Named turns come first, each shown by rows before and after it. Which turns, in which order, take the first row of each pair that follows to the second? Write the first one first, as in the answered first pair.
Vigun (before -> after):
[ -5.6 -11.2 -16.8 -13.8  13.7 -11.5  -7.6  12.9   4.2   9.8  -7.7 -13.5
  -8.0  11.2  18.8  14.5   4.1   9.1   8.1  -1.8 -16.0 -17.1]  ->  [  3.0 -13.4  -3.9  15.7 -20.6  -1.2  14.7  -0.8   3.3   3.1   7.3 -25.4
  13.1  14.4 -17.2  -8.4   2.4  -3.2   0.4  -5.8 -10.8   6.9]
[ 38.2 -23.4  16.0   2.9  -2.8  -3.7  12.8 -16.9  -3.0  17.5  15.0 -11.8
  10.2   8.9 -22.5  -3.1  12.9 -28.3   8.5  -1.5  10.5  38.0]  ->  [ 37.2  -1.9   7.0 -25.0  33.8  -4.1 -13.4  -2.9   7.0  19.8   3.1  16.6
  -6.3  10.4   9.6  22.3  15.4 -31.8  18.3   9.4  13.3  16.7]
[ 30.4  42.2  15.4   6.3  31.5  25.8 -11.7   1.0  27.6  -7.5  13.6  21.9
  16.4   9.2   4.9  -1.9  15.4 -46.3  -7.1  26.0  13.3   5.8]  ->  [ -9.1 -34.9 -16.3 -35.1  48.5  -6.7 -31.8  10.3  -2.8  15.4  -5.4 -27.4
  -3.5 -12.5  30.5   9.5  15.7  21.0   5.3  -7.5 -18.6 -25.9]
Zubub (before -> after):
[  7.9  -7.5   3.8   2.6  17.5   0.2  -3.0  -3.1   2.4  -4.9   6.4  -7.7
   6.2   2.4  -0.8 -14.1  14.8  -0.7  -2.5  16.7  -5.6 -15.4]  ->  [  8.1   5.9   3.2  -4.2  19.9  -2.0 -10.5  -1.3   7.4  -6.3   1.9  11.1
  -0.1   4.3   7.7   0.0  12.5  -5.2   0.1  18.7  -0.8 -16.9]
[ 16.6  14.4  11.7  12.8  -1.7  24.3  30.4  -4.2   5.7  -7.4  17.8  -3.9
  29.6  23.6 -15.3 -20.4  25.9 -47.5 -29.4  14.8  -2.4   7.6]  ->  [ 18.1   5.1   6.4   5.3  22.9  22.6  24.6  -6.8   5.3  -6.5  17.0 -13.3
  26.0  19.7  -7.0 -24.3  28.9 -44.0 -28.2  18.7  -7.1  -8.8]
[  6.9  36.3  24.9  -4.5   3.6 -24.6  41.2  -7.5  -1.1   9.4  12.9  14.6
   2.9  -1.1  -3.9 -12.5 -23.7 -15.5   1.8  -6.2  38.0  13.4]  ->  [ 11.3  17.3  25.5   0.4   3.1 -22.5  48.0 -11.6  -6.4  10.6  19.7 -11.3
   8.4  -5.2 -12.3 -28.5 -20.2 -12.8   0.9  -8.3  30.4  12.5]
ridi (before -> after):
[ -9.8  15.4 -15.8 -14.9  -1.8 -11.9 -11.8  10.6  -7.0   3.4 -13.4  28.9
 -12.1   7.0  26.9  28.4   2.6   9.9   6.1  -3.8   4.7  -4.0]  ->  [  4.8 -26.5 -16.1  -2.8  22.3  -1.8   4.7  -7.0 -16.6   5.4  14.5 -29.9
   7.2   6.0  -0.8 -18.2  21.5   3.1  -0.5  -3.6 -18.0 -12.7]
[  7.7  14.1  12.4  10.6 -58.6  -2.8  19.7 -20.9   0.3   4.4   3.1  -6.1
  -0.1   9.8   2.7 -18.4  -7.8 -18.8   3.5  -9.3  -0.8  37.7]  ->  [  8.8  31.9  -0.6 -32.8  13.9  -4.2 -14.8  -4.9   9.2   9.1 -10.8  18.6
 -23.1   9.2  49.1   1.8   3.5 -25.1  13.4  12.9  -1.0  -4.5]
[ 41.3   7.7   4.2  10.3  22.5   4.1 -31.5   7.9  -1.9  -3.8  29.4  10.6
   1.3 -13.1   4.7  21.5 -10.9 -20.4  -6.4 -19.0   6.0 -41.7]  ->  [ 42.3  -7.3   8.8  32.9 -11.4   3.4 -13.4  -0.7  -8.3  -6.3  35.6  -8.5
  13.2 -14.1 -19.8   9.1 -14.0 -17.7 -10.5 -32.8   7.1 -18.9]
bik (before -> after):
[ -8.8  -4.8 -14.2  -8.8  10.6   6.4   2.7   2.1  -9.4 -12.4  31.6 -51.1
  -2.9 -14.4   4.7 -13.5  18.5  18.0  -5.7  33.1 -14.3 -21.3]  ->  [  1.6  24.0 -12.5 -14.9  25.8  13.4  -5.4   2.3   3.0 -18.6  29.9 -31.0
  -2.1 -10.2  16.0  -7.0  20.1   1.4  -6.3  44.8  -8.0 -25.4]
[  1.9 -21.9   1.0  18.5  -4.4  -4.0  20.9  -8.9 -16.8   4.1  11.4 -17.6
  12.1   1.7 -15.0 -23.1   2.1  -1.5 -12.4 -12.0 -10.1   8.3]  ->  [  4.4  21.8   0.5  -2.6  24.9  -1.6  -0.8   4.7   1.5  -0.4  -3.0  31.7
  -4.9   6.5  15.7   4.3   3.6 -18.6  -5.2   8.9   4.5  -5.1]
[ 30.3  -9.6  22.9  37.0 -28.1  20.3  25.2   0.3   3.0   1.4  25.2  -1.3
   2.2  -7.9 -57.5 -27.8   0.7  -0.1  -8.2 -20.8 -10.6  36.3]  ->  [  8.7  32.8   7.0 -17.3  17.6   6.8 -20.0  29.2  15.6   5.1  -9.3  67.7
 -34.2 -10.5  11.1  33.9  -5.8   5.6   6.2  -8.0   4.7   5.8]
Pairs:
(2 to 4 turns a pair)
[-17.0  34.2 -23.6 -41.5   8.6 -21.5 -33.3  22.1  10.3  -6.9 -16.4  39.8
 -41.8   0.2  40.5   7.1 -34.9  10.3  14.1   4.2  17.6   2.0]  ->  [-33.0 -33.3 -26.0 -26.3 -28.6 -30.8 -12.4  11.8 -18.6   3.7  -6.4 -25.3
 -29.6 -11.4  10.0 -16.7 -36.0  46.0  10.7 -27.1  -4.0  17.0]
bik bik bik
[  7.1  60.2   6.8  31.4 -27.9   1.9  24.9 -15.5  32.0 -33.5   6.2  68.9
  10.3  -4.3 -29.1   3.2 -11.8 -22.8  -8.5   2.8  34.6  42.9]  ->  [  0.6  65.3  -8.4 -11.6  33.9  -4.8  -7.8  -0.6  36.4 -29.0 -11.5  86.9
 -12.0  -7.7  13.4  26.1  -3.5 -17.7   3.9  16.5  33.1   3.4]
Zubub ridi
[-18.8  42.3   1.4  -8.7  -1.6  21.0  -4.8 -29.4  14.4  27.4  -3.7  55.3
 -12.4   6.5   0.9  33.7   2.8 -45.1  -1.5  17.1  17.9 -14.8]  ->  [ -5.7  31.8  10.8  17.8 -19.7  33.2  16.9 -41.1   9.3  23.9  14.8  26.8
   9.5  10.9 -33.7   1.8   4.8 -57.8  -9.5  16.0  11.1  -2.7]
bik bik
[ 29.1  15.8   6.1  15.8   0.7  16.4  12.3  16.0  19.6  -3.5  18.5 -20.9
   1.3   3.5 -24.7 -35.3  11.9 -49.1 -16.8   7.9  -8.5  -2.0]  ->  [-23.2 -16.1  -9.3  -9.3 -49.7 -17.8  -1.9  34.1  -4.4  14.4 -19.5 -14.3
 -23.2 -11.9  -2.4  10.6 -15.8  15.2  -6.7 -33.7  -8.9   6.0]
ridi bik Zubub
[-11.7  -0.6  -8.2  -9.1 -25.7  -9.5  -2.1   9.7  -0.2   1.4 -24.6  18.6
 -13.3  -4.8  15.1  29.6 -22.3  21.1  -1.2  -8.2   2.7  10.3]  ->  [  3.3  27.3  -3.4  -7.0 -12.9  -1.0  -1.6   9.9  13.5  -5.8 -19.1  38.4
 -11.4   0.3  16.6  27.3 -16.0   1.9  -2.7   6.3   7.6  10.9]
bik bik
